In the data rows, the value 128 means zero.
Here is a table of points, one per row:
[135  68 125 159 106  56 123 162  92 180  74 130 144  75  87 117 105 112
  82 119  93 105 148  96 107  86 109 125  82 184 106 101  84 159 168  96
 174 144 102 157 125 149 138 164]
[126  73  94 168 139 147 118 179 104 107 133 108 162 109  92 132  99 124
 143 180 133 140 125 131 158 169 190 106 130 105  80 114 122 113 131 128
 114  82 135  81  69 122 134 137]
[147 146 184 108 132  91 152 124 108  76 135  90  99 150  78 153  90  98
 153  77 118 106 191 156 167 132 157 136 103 112 111 134  86 150 123 143
 210 128 117 175 138 173 159 148]
[108  83 220  86 153  84  70 116  98 117 167 138 146 152 104 194 192 120
 153 137  86 125  81 108 117 121 145 102 144 157 119 143 152 137 169 144
  97  75  70 146 119 117 122 160]
[ 39 137  61 107 119 165 116  88 142 202 126 159  88 109 143 173 128 126
 107 117  90 108 113 152 140 110 134 147 123 110  73 145 145 183 122 127
  55 107  86 149 121 128 107 143]
[134 108 169 141 125  98  58 123 206 157 149  74 154 172 146  98 153 156
  77 125 115 129 135  93 121  93 124  92  78  97 121 125 113 100 135 139
 118  71  93 202 134  86 177  88]
[136 143 135 118 131 137 150 155 151 136 133 192 103 125  81 101 148 122
  94 172 151 180 137 141 207 170 125 123 102 132 135 125 126  86 131 121
 112 144 137 149 106 100 176 125]
[134  87 133  89 208  99 118 137 101 114 118 166 137 181 148  73 140 148
 101  92 142 154  93 209 108 197 170 153 116 194 129 109 120 135 133 110
 106  60 116  85  90 137 122 101]
[175 136 143  64 136  72  38 131 181 137 110 120 132 127 115 117 117  99
 156 168 105 173 140 121  94 154 124 211  91 136 108 113 159 127  99 116
 130 192 135 145 147 107 119 184]
[121 166 165 128  67 129 136  65  78 115 165 143 174 103 177 119  75 148
 107 179  79 126  94 105 163 154 150 168  97 100 105 101 116 125 169  83
 138 126 175  86 108  96 150 126]
[136  97 141  77 140 136 103 154 195 116 125 163  88  72 102 119 124 140
  87  95 125 128 143  91 140 181 127 110 137  97 153 188 156 126 160 129
 138 143 162  97 118 179 195 123]
[120 163 141 125  96 189 124 157 114 122 157 142 108  94 156 120 110 152
 116 118 164  51 156 177  34 164 148 114 105 124 157 190 131 111 142  89
 123 113 106 143 182  86 109 168]
[ 86 143 140 186 142 125 137 170 161 108 149  99 133 146  74 108 201 126
 136 150 132  92 106 116 106 149 160 167 129 148 147 124  93 221 113 125
 124 176 120 101 145 143 129 130]
[ 66 142  85 103  99 161 130 132 165  64 124  94 101 125 100 125 144 136
 158 137 167 128 120 128 152 110 121 117  82 170 162 121 125 131 107  96
 101 126 151 152  52 133 127 137]
[ 88 184 105 136 167 109  86 146 109  81 119 129  74 143 205 120 115 101
 111 153 132 125  81 149 110 141 146 118 123 118  76 117  86 117 139 140
 131 119 145 130 207 150 180 152]
[ 84 171 107 100 160  95 159 148  80 112 127 130 158 127 161 132 176  72
 120 175 157 158 190 116 119 194 106 140 121 131 127  84 126 152 103 119
 125 150  54 177  91 111 128 128]
[103  91 142 141 116  73 136 169 113 163 168 200 110  84 147 104 163 109
 185 126 158 120 137 103 132 149  88 136  96  91 146 160 119  26 115 164
 127 190 165 155 167 152 120 174]
[166  93 135 117 115  87 144  94 109 119 143 118 167  98 144  84  83  75
 168 107 156  72 119 131  91 186  66 141  95  78  71 149 131 167 143  77
  90 124  75 156 149 144 178  95]
[133 111  73  63 101  86 149 181 145 162 144 111 143 127 144 114 110 118
  99 140 120 113  94 192 176 127 122 115 165 132 174 108 187 181 173 144
 163 147 102 175 133 151 129 128]
[127 154  72  78  88 124 114 155 119 146 102 142 155 166 136 129  86  63
 135 106 170 175 155 154 147  77  73 136 113  67 112 187 123 140 130 110
 126 124 149  66 179 156  86 131]
[136 193 120 159 118 114 208 153 164 122 117 125 138 140 152 132 130  96
 161 141 143 149 120 114 146  61 162 154 109 144  70 170  83 154 156 208
  64 140 230 121  92 128 133 133]
[172  95 171 108 123 152 139 155  77 115  72 141 124 132 120 107 135 129
  83 158 129 109 143 113 140  98 159 153 189  93 180 179 111 134 163 177
  93 114 121 135 151 193  78 104]
[124 142 134 132 111  94  97 142 114 152 109 182 137 152 126 104 154 143
  99 140 127 146 173  86 142 102 142 126 151 147 163 163 101 137 114  85
 121 132 154 166 128 141 101 123]
[144  79  72 151 118 216 138 103 109  92 106 147 138 141 128 147 150  53
 166  65 118 150 129 152 137 127 132  76 177 141 126 120 142 142 156 161
 145 168 149 100 146 108 109 162]
[113 135 154 101 154 150 131 133 138 108 130 158  92 165 118 185 106 151
 133 102 164 116 104 140 151 118  95 200 165 153 124  96 124  96 183 114
 148  75 165 137 127  85 145 104]
[134 130 131  99 109  72 101 122  61 158  99 145 121 157 127 110 129 213
  94  80 103 113 133 100 116 142 128  78 116 173 116  99 144 140 112 107
  67  93 179 110 124 111 133 109]
[135 176 119 110 144 122 113  73 146 135 100 108  57  98  62 125  97 116
 147 106  79 147 109 140  98 164 146 103  85 144 144 136 112 100 156  92
  51 136 123  81  96 143  80 128]
[104 107 100 173 116 117 142 104 116 169 145  97  95 178 117  33 144 112
 179 124  96  52 123 134 148 141  91 115 178  79 139 146 170 164 130 145
 176 115 188 141 158  79  84 164]
[138  91 112 117  85  86 169 135 138 165 178  81  92 130 130 131 137 175
 182 174 163 189 153 144  83  67 167  61 157 109  81 148 125 107 148 125
 148 124 136  69 141 133 105 188]
[116 110 155 175 136 102 126  76 125 154 143 137 122 123  97 146 117 151
  76 136 171 119  94 178 125 138  89  97 170 117 149 134  41 115 148 128
 111 189  98 136 144  88 117 159]
[121 115 134 135 138 176 174 155 121 174  92 147 198 193 144 142  99 116
 106 101 100 137 152 151 148 133 165  98  64  71 193  89  71 115 116 142
 148 151 149  94 158 148 155 181]
[167 135  87 170 110  89 158 115 118 125  87 123 159 134 119 157 148 178
 114 135 199 131  82 150  68 139 125 128  89  97 113 129 144  96  60 157
 151 142 146 119 144 149  85  56]
[162 122 127 126 144 169 134 111 102 139 157  91  86 118 173 125 199 117
 136 191 100 130 112 104 146 107 128 130  74 129 172  71  79 115 166  91
 142  56 171 135 153 154  87 117]
[ 71 112 143 102  82  79 183  87 171  77 115 151 111  80 135 119 100 141
 117 127 143 106  51 110 145 124 179 159 177 128 175  97 135 100  88 157
 159 101 122  85 138 115 137 161]
[ 81 140 137 136 210 107 203 141 151 107 117  86 170 127 172 173 143 155
 135 104  68 169 138 121 119 156  53  93 133 151 148 175 144 133 183  84
 159 154 141 178 133 157 152  93]
[136 136 211 114 135 154 134 161 138 148 111 135 147 138 121 134 109 145
 116 156 128  88 166 133  71 114  33 118 133 122 101 108 161  94 120 184
 120 146 119  90  80 104 103 135]
[ 99  79 143 222  73 139 138 108 173  90  37 146  97 156 120 146 122  85
 126 168 102 165 172 166 124 128 110 137 135 178 144 125 188 145 115  92
  97  77 139  86 186 100 141 145]
[178 126 104 145 175 129 145  57 177 127 107 152 107  70 150 156 129 113
 158 146 181 111 185 126 216 127 124 104 145 164 141 145  95 161  79 157
 136 125 119  35 146  63 111 154]
[170 136 177 130 153 132 106 108 122  71 136 102 146 143 150  98 133 123
  63 145 211  98 148  90 116  92 133 115 170  96 130 100 180 144 130 100
 108 159 173 123  83 165 119 191]
[142 124 138 110 184 112 145 122 113  92 179 176 168 119 145  63 124 183
 142 153 137 128 154  67 126  76 105  79 168 121 104 151 121 174 153  86
 131 115  73 157 162 127 178  91]
[148 131 173 150 120 195 132 138 135 135 133 139  98 139 154  64  57 130
 148 122 181 142  97 148 104 124  90 118 134 117  75 106  84 172 118 160
 139 118 109 186 142 127  92 118]
[106 166 118 130 112 136 130 162 112  93 159 124 142 148  69 140 101 156
 108 112 133 105 108 134 158  82 132 134  85 170 132 143 165 126 110 127
  91 121 105 187 166 113 100 140]
[117 158 134  97  91 114  98  73 138 108 146  54 108  87 125 100 151 115
  59 126 105 150 155 138 140 179 118 109  94 139 123 124 147 132 211 212
 139 141  95 125 128 135 127 123]
[ 38  91 111 136 165 102  76  98 127 156 111 115 141 155 100 147 109 155
 146 167 181 141 105  61 143 162 109 119 122 154 137  62 126 113 184 151
 165 132  83 131 136 161 112 126]
[114 158 115 143 113 121  87 165 109 102 122 116 134 130 140  99 129 147
 141  59 130 130 193 116 124  74 146 199 133  99 139 166 115  77 128 146
 123 128 139  57 104  42 141  78]
[ 95 150 118 206 134 124  58 153 129  87 105 143 115  57 106 137 146 126
 154 117  70 158 121 157 172  97 144 119 179  86 122 134 106 155  92 146
 147 122 136 126  93 169 124 124]
[159 132  88 121  84 164 148  68 143  98 133 171 155 142  97 150 126 181
 132 118 119 182 146 113  86 133 108 163 135  59 133 144 131 181 123 188
 141 103 119 172 108 118 164 138]
[158  59 133 126 108 126 169 128 155 116 114  63 139 107 159 145 141 119
 149  97 117 153 119 134 160 155 125 157 177  93 142 130  56 111  74 103
  75  98 131 136 109 128  66  87]
[135  86  82 108 125 191 129 115 171 116 209 136 167 162 119 105 138 124
 137 129  69 136 140 142 123  82 151 155 125 179 101 105 103  70  93 136
 162 168  99  67 124 132 129 131]
[161 143 103  99  84 131 100 147 145  94 133 144 160 156 151 143  69 114
 182 162 110 140 131 103  56 159 105  95 181 176 186 117 120 131 143 161
  96 144 137 129 145 137 141  51]
[184 119 127 158  76 195 169 196  96 132 179  85 107 111 165 144  95 144
 112 137 106 191  89  74 137 168  90 147 104 137  93 176 160 163 114 129
 197 148 124 156 139  65  95 150]
[125 122 164 131 150 119 148  99  70 161 108 116 126  59  83 172 140 114
 145 137  94 104  77 140 135 107  99 163 162 163 169  86 122  89  93 146
 103  75 149 151 158  88 194 143]
[104 142 127 140 136 158 122  85 152 133 152 133 158 122 103 190 154 135
  81 168 112  65 208 156 167 147 150 129 124 171  66 126 104  89  94 125
 116 112 201 116 151 166  79 112]
[158  83 120  55 159 156 126 114 112 125  53 133  94 112 129 177 177 135
 108 158 122  76 118  83  54  92 116 119  91 100 111  88 124  90 175 101
 100 127 128 179 108 118 190 114]
There is one direction along which these points spread out most. For each point below, how far along it does it lie, from 0 to 99? The average is 50, and the first point in the table lies past the average. One standard deviation of the points above along it is 16.
[130 143 106 103 122 158 139 168 100 166 173  88 102 106 117 165 127  93
  81  55 127 126 119  98 129 118 108 139 148 123 124 124 117 178  44 111
 126 145 176  52 170 161 196 127] 36
[173 198 125 148  35 162 123 141 163 142 131 179 139 124 143 177 163 107
 191  79 162 139  98 138 155  73 112  86  99  93 124 106 163 163 162  89
 185 146 121  75 128 130 101  97] 29
[144 145 144 159 133 101  92 128 127 158 185 145  60 152 207 169  82  84
 112 109 142 104 146 107 119 125 155  85 107 135 188 125 145 144  88 170
 157 138 141 109 113 123  87  93] 42
[127 106 128  93  94 178 104 108 110 132  92 150 127 121 122 114 184 157
 169  94 156  87 113 167 180 131 136  97 118 167 106 151 150 126  77 124
 179 147 150 139  99 118 137  63] 43
[167 192  55 118 169 127 103 147 128 126 141 123 127 156  89 155 150 179
 115 161  82  99  76 121 139 162 144 137 156 137 142 145 128  80  76 158
 144  38  64 132  65 173 125 179] 55
[128 139  99 108 101  90 181  87 109 139 121  88 109 219 113 123 119 136
 180 148 129 111 116 121 137 126 125 105 127 112 143 126 111 112 106  81
 127 207 114 128  78  90 136 112] 48
[159 156 136 133 176 140 137 152 129 168 161 198 151  84  84  69 103  88
 133 147 129 165 180 157  77 139 207 128 129  74 124  66 161 194 139 110
 143 145 140 178 132 119  93  55] 54
[172 147  97 198 117 144 107 157 153 137  92  78 144 119 159 167 120 176
 136  92 140 102 144 131 183 157 185 139 192 116  86  95 164 104 187 102
 101 209 111 137 151 139 132 156] 41
[112 184 151 138 143 108 157 131 137 130  91 129 166 118  90 101 118  69
 130  93  63 133  92  96  85 116 163 140 156 155 118 120 165  38 110 126
 161 120 104 139 122 108 131 120] 54
[118 113 196 117 190 152 112 116 105 168  99  92 148 119 149 120 131 140
 139 192 126 140  88 144 136  81 161 153  95 138 144 210 179 147 112 136
 125 154  77  99 154 155 146  80] 59
[172 111 113 192 135 139 153 145 109  97 179 128  55 175 179 105 133 130
 107 116 106 108 141 142  99 102  89 194 111 146 131 117 190 111  91 122
 102 120  64 128  48 164 170 107] 55
[ 78 101 143 116 190 110 121 119 115 103 127 137 138 123 115 123 107 184
 126  87 124 164 117 122 108 142  91 102 110  98 135  84 172 126 113 132
 119 147 138 170 152 129 102 118] 67
[ 86 123 129 143 155 159 114  92 151 202 125  91 183  94 159 113 142  95
 135  75 186 163 139 141 115 122 167 165 166 200 156 186 100 100 139  88
 135  68 132 147  80 158 126 192] 45
